In the data rows, the value 128 means zero.
Some points:
146 132 163 100 147 106 137 142 126 225 100 142 120 69 162 170 130 200 109 142 125 162 109 143 99 134 185 168 163 113 110 114 208 198 155 123 182 106 100 112 35 68 125 93 57 51 58 100
152 68 113 145 47 159 149 159 105 78 132 119 114 146 63 154 159 75 129 166 151 181 145 123 91 113 135 208 162 110 184 77 66 99 125 131 194 152 37 119 255 77 180 113 88 108 93 169
121 159 131 121 186 183 176 158 206 148 128 94 119 105 82 74 103 56 100 66 166 91 138 149 178 107 213 166 161 100 123 150 134 182 104 220 136 113 124 101 82 32 126 120 101 110 113 103
130 124 60 97 75 104 81 90 87 84 111 106 112 187 176 140 120 209 127 118 156 114 168 181 138 116 142 126 133 142 136 79 137 153 64 230 166 118 135 196 92 175 117 89 150 147 149 97
130 140 148 147 188 151 107 111 175 80 104 56 69 74 108 42 111 71 92 63 81 182 151 200 79 150 173 139 135 94 149 206 140 86 183 141 133 110 169 115 141 187 132 128 138 121 129 169
132 116 152 161 130 223 107 143 117 56 64 160 165 168 92 177 88 113 126 120 89 125 141 195 139 143 76 215 109 124 137 28 133 115 97 170 107 92 192 80 10 206 147 117 151 118 142 155
103 116 118 64 69 110 108 109 63 152 143 133 94 33 96 75 112 63 87 131 195 134 175 198 152 128 189 146 112 187 125 199 117 155 197 194 97 137 153 151 110 194 146 115 160 130 168 107
168 166 93 146 184 159 89 119 110 148 174 170 142 123 125 127 168 119 88 120 131 131 114 85 113 77 103 85 152 210 170 62 131 115 225 129 157 182 198 99 77 101 70 123 72 131 116 69
86 146 93 172 96 117 71 87 213 155 106 146 140 255 113 181 93 114 68 105 152 178 152 125 145 156 131 100 64 121 137 163 164 106 175 165 64 104 144 172 118 122 136 96 81 63 144 131
126 184 95 93 155 137 152 150 108 237 176 193 157 98 135 114 156 113 96 136 105 115 114 132 114 141 116 109 88 62 131 91 100 99 76 90 63 108 70 125 186 134 143 161 183 211 83 155
105 155 158 116 158 87 124 126 174 158 161 153 72 155 109 122 141 74 207 135 123 102 97 43 82 83 70 99 64 98 116 142 133 153 75 118 172 141 237 178 157 159 203 149 138 162 96 103
143 148 198 179 22 85 120 132 157 118 129 103 102 70 165 189 102 153 159 144 75 100 121 183 177 144 159 91 138 94 147 153 45 119 59 174 84 116 202 88 125 138 126 160 0 122 134 139
168 118 186 111 162 132 174 161 116 38 186 83 61 116 125 152 58 125 108 125 163 120 122 207 141 106 141 86 112 94 76 79 198 162 157 30 127 142 64 192 130 145 98 119 65 206 144 94
88 171 161 170 221 116 182 92 87 150 116 40 109 188 133 166 94 161 192 115 197 116 126 131 101 117 166 114 161 106 148 88 155 174 73 157 69 140 97 92 206 180 67 89 116 87 137 87
145 113 77 52 68 102 82 131 107 85 156 102 136 180 117 172 131 176 157 121 190 152 128 146 171 151 104 112 149 128 126 169 171 187 112 169 86 106 162 73 146 183 108 91 154 77 158 145
119 128 97 171 93 142 89 83 137 83 90 157 191 142 118 153 135 42 165 94 77 160 179 58 182 134 126 198 130 133 124 168 183 73 162 126 64 144 19 150 81 156 135 110 85 120 126 165
175 135 132 143 179 58 119 134 127 158 169 158 149 107 141 120 124 129 121 140 145 129 148 153 136 143 138 146 240 62 90 53 107 28 53 32 84 62 72 141 171 109 174 144 164 125 178 104
73 120 145 153 212 69 140 168 112 142 143 118 169 143 149 161 108 158 151 127 52 87 76 83 96 68 78 68 90 179 126 159 176 53 183 222 156 139 49 98 184 143 210 135 127 141 154 157
134 144 127 149 109 102 143 175 75 164 93 187 79 160 156 81 167 75 88 96 95 87 114 63 114 109 114 94 104 149 106 111 150 198 146 71 171 128 227 171 216 85 131 132 159 152 109 188
138 100 71 191 90 112 121 117 171 160 116 44 93 53 114 59 116 108 92 119 152 169 130 155 134 135 116 226 97 180 143 181 148 109 168 159 89 79 198 158 97 150 133 112 109 142 185 156
62 57 141 119 194 175 148 190 133 124 147 96 106 113 122 167 65 139 162 120 68 144 99 127 143 122 170 39 201 95 129 210 52 155 77 94 122 133 204 181 67 97 100 110 179 144 133 130
76 172 143 114 58 69 165 150 73 37 125 166 177 92 161 105 129 97 121 135 173 205 89 66 111 143 84 235 174 112 126 101 103 36 129 94 170 180 163 146 114 92 120 180 181 128 117 133
140 153 141 83 205 150 200 168 153 173 202 149 137 117 189 101 216 129 106 184 135 129 128 90 114 125 109 125 102 123 92 86 74 94 80 108 93 86 82 135 63 129 81 92 74 57 137 144
53 180 129 165 155 74 100 126 126 83 143 88 232 162 77 162 109 132 75 116 92 146 165 135 166 144 152 183 87 250 138 144 79 110 133 44 149 117 121 146 128 172 102 155 132 72 93 134
181 120 148 94 175 161 156 148 116 160 90 147 97 125 155 110 197 148 109 142 57 129 124 103 131 109 132 126 103 91 112 98 85 104 110 106 42 95 79 163 187 100 202 175 210 174 109 63
106 106 87 110 93 96 42 75 116 43 166 83 167 164 155 159 162 202 172 132 202 93 121 143 111 114 178 151 185 88 100 128 97 189 174 157 119 131 108 129 123 142 86 118 191 206 119 148
170 65 206 115 156 38 123 179 169 110 38 159 130 158 126 69 125 161 120 132 237 113 146 112 130 136 164 87 181 186 153 170 110 115 60 118 121 142 84 99 57 142 111 143 106 199 93 134
209 139 102 167 149 112 122 119 152 123 125 220 194 120 110 126 173 91 166 138 76 115 88 98 95 118 105 98 100 184 183 173 93 184 190 138 175 147 51 127 76 84 59 94 113 107 139 67
179 144 136 117 90 73 198 106 151 74 163 138 143 93 99 120 132 127 118 172 25 108 123 54 108 115 120 65 103 121 155 60 211 132 150 131 161 93 192 85 139 113 158 162 194 146 113 160
167 172 105 136 84 173 127 75 127 100 92 155 173 89 106 157 170 112 120 123 179 78 80 112 94 85 120 31 108 203 133 80 116 86 202 88 115 182 176 149 142 107 198 145 165 52 136 201
96 67 99 39 89 110 87 88 84 116 132 131 188 193 94 107 136 169 190 83 108 113 130 143 168 198 133 153 130 95 142 98 149 151 174 187 126 116 165 188 143 177 100 157 62 116 161 125
154 89 156 121 105 200 120 143 99 153 169 86 227 114 162 93 123 141 67 150 105 91 102 34 86 107 86 69 65 46 131 203 171 171 86 108 167 176 96 128 153 114 179 151 145 143 132 119
90 97 172 116 47 158 194 114 186 253 76 90 132 153 162 154 112 119 105 146 86 120 128 187 111 116 85 99 222 136 57 120 85 180 87 131 185 134 101 101 149 142 107 119 170 206 158 76
178 145 118 124 166 127 161 156 128 186 84 173 107 127 108 109 180 124 151 194 84 106 137 103 127 130 127 126 90 76 97 140 142 58 169 98 177 219 239 98 81 107 51 76 100 92 121 101
91 107 64 62 90 102 93 88 89 73 112 136 97 180 188 179 111 148 191 132 138 124 162 210 133 133 163 136 87 127 153 160 102 187 178 94 132 122 151 67 79 113 170 154 95 161 180 154
145 133 115 129 215 170 73 70 94 41 82 177 124 72 112 158 138 101 66 149 119 163 125 115 142 208 103 195 105 209 92 175 118 112 73 136 161 142 143 116 253 93 172 117 95 144 93 122
108 143 141 193 85 183 153 131 120 120 212 123 118 192 130 134 128 172 167 112 153 116 149 193 126 153 77 134 158 134 125 215 162 139 140 122 106 117 107 103 58 38 109 103 91 54 43 83
130 115 153 142 81 196 138 140 142 229 182 157 81 131 128 126 116 215 202 120 112 132 109 76 104 116 139 115 46 155 97 78 106 42 69 62 90 88 70 104 177 134 103 153 180 170 165 146
137 101 125 168 125 141 105 125 159 171 110 62 38 49 119 76 64 85 109 85 184 150 160 100 183 206 101 179 117 121 176 46 85 141 198 143 141 179 61 124 139 152 159 132 186 78 109 176
67 129 120 127 168 158 145 142 132 135 69 121 60 101 138 78 115 174 143 172 170 109 109 168 155 87 96 79 192 84 129 160 183 172 53 110 170 104 77 119 168 126 45 190 162 143 152 112
These points spread out most along one direction. Take the direction at right angles to it along which they spread out most. Go by this last direction. How many in every 100 of the points above lie lower along it than each point below? Round to a whole number. More than half of the points above lie lower than the first one.
103 116 118 64 69 110 108 109 63 152 143 133 94 33 96 75 112 63 87 131 195 134 175 198 152 128 189 146 112 187 125 199 117 155 197 194 97 137 153 151 110 194 146 115 160 130 168 107 -> 45
167 172 105 136 84 173 127 75 127 100 92 155 173 89 106 157 170 112 120 123 179 78 80 112 94 85 120 31 108 203 133 80 116 86 202 88 115 182 176 149 142 107 198 145 165 52 136 201 -> 0
138 100 71 191 90 112 121 117 171 160 116 44 93 53 114 59 116 108 92 119 152 169 130 155 134 135 116 226 97 180 143 181 148 109 168 159 89 79 198 158 97 150 133 112 109 142 185 156 -> 30
90 97 172 116 47 158 194 114 186 253 76 90 132 153 162 154 112 119 105 146 86 120 128 187 111 116 85 99 222 136 57 120 85 180 87 131 185 134 101 101 149 142 107 119 170 206 158 76 -> 95
175 135 132 143 179 58 119 134 127 158 169 158 149 107 141 120 124 129 121 140 145 129 148 153 136 143 138 146 240 62 90 53 107 28 53 32 84 62 72 141 171 109 174 144 164 125 178 104 -> 78
140 153 141 83 205 150 200 168 153 173 202 149 137 117 189 101 216 129 106 184 135 129 128 90 114 125 109 125 102 123 92 86 74 94 80 108 93 86 82 135 63 129 81 92 74 57 137 144 -> 55
181 120 148 94 175 161 156 148 116 160 90 147 97 125 155 110 197 148 109 142 57 129 124 103 131 109 132 126 103 91 112 98 85 104 110 106 42 95 79 163 187 100 202 175 210 174 109 63 -> 53
132 116 152 161 130 223 107 143 117 56 64 160 165 168 92 177 88 113 126 120 89 125 141 195 139 143 76 215 109 124 137 28 133 115 97 170 107 92 192 80 10 206 147 117 151 118 142 155 -> 38
170 65 206 115 156 38 123 179 169 110 38 159 130 158 126 69 125 161 120 132 237 113 146 112 130 136 164 87 181 186 153 170 110 115 60 118 121 142 84 99 57 142 111 143 106 199 93 134 -> 85
178 145 118 124 166 127 161 156 128 186 84 173 107 127 108 109 180 124 151 194 84 106 137 103 127 130 127 126 90 76 97 140 142 58 169 98 177 219 239 98 81 107 51 76 100 92 121 101 -> 25
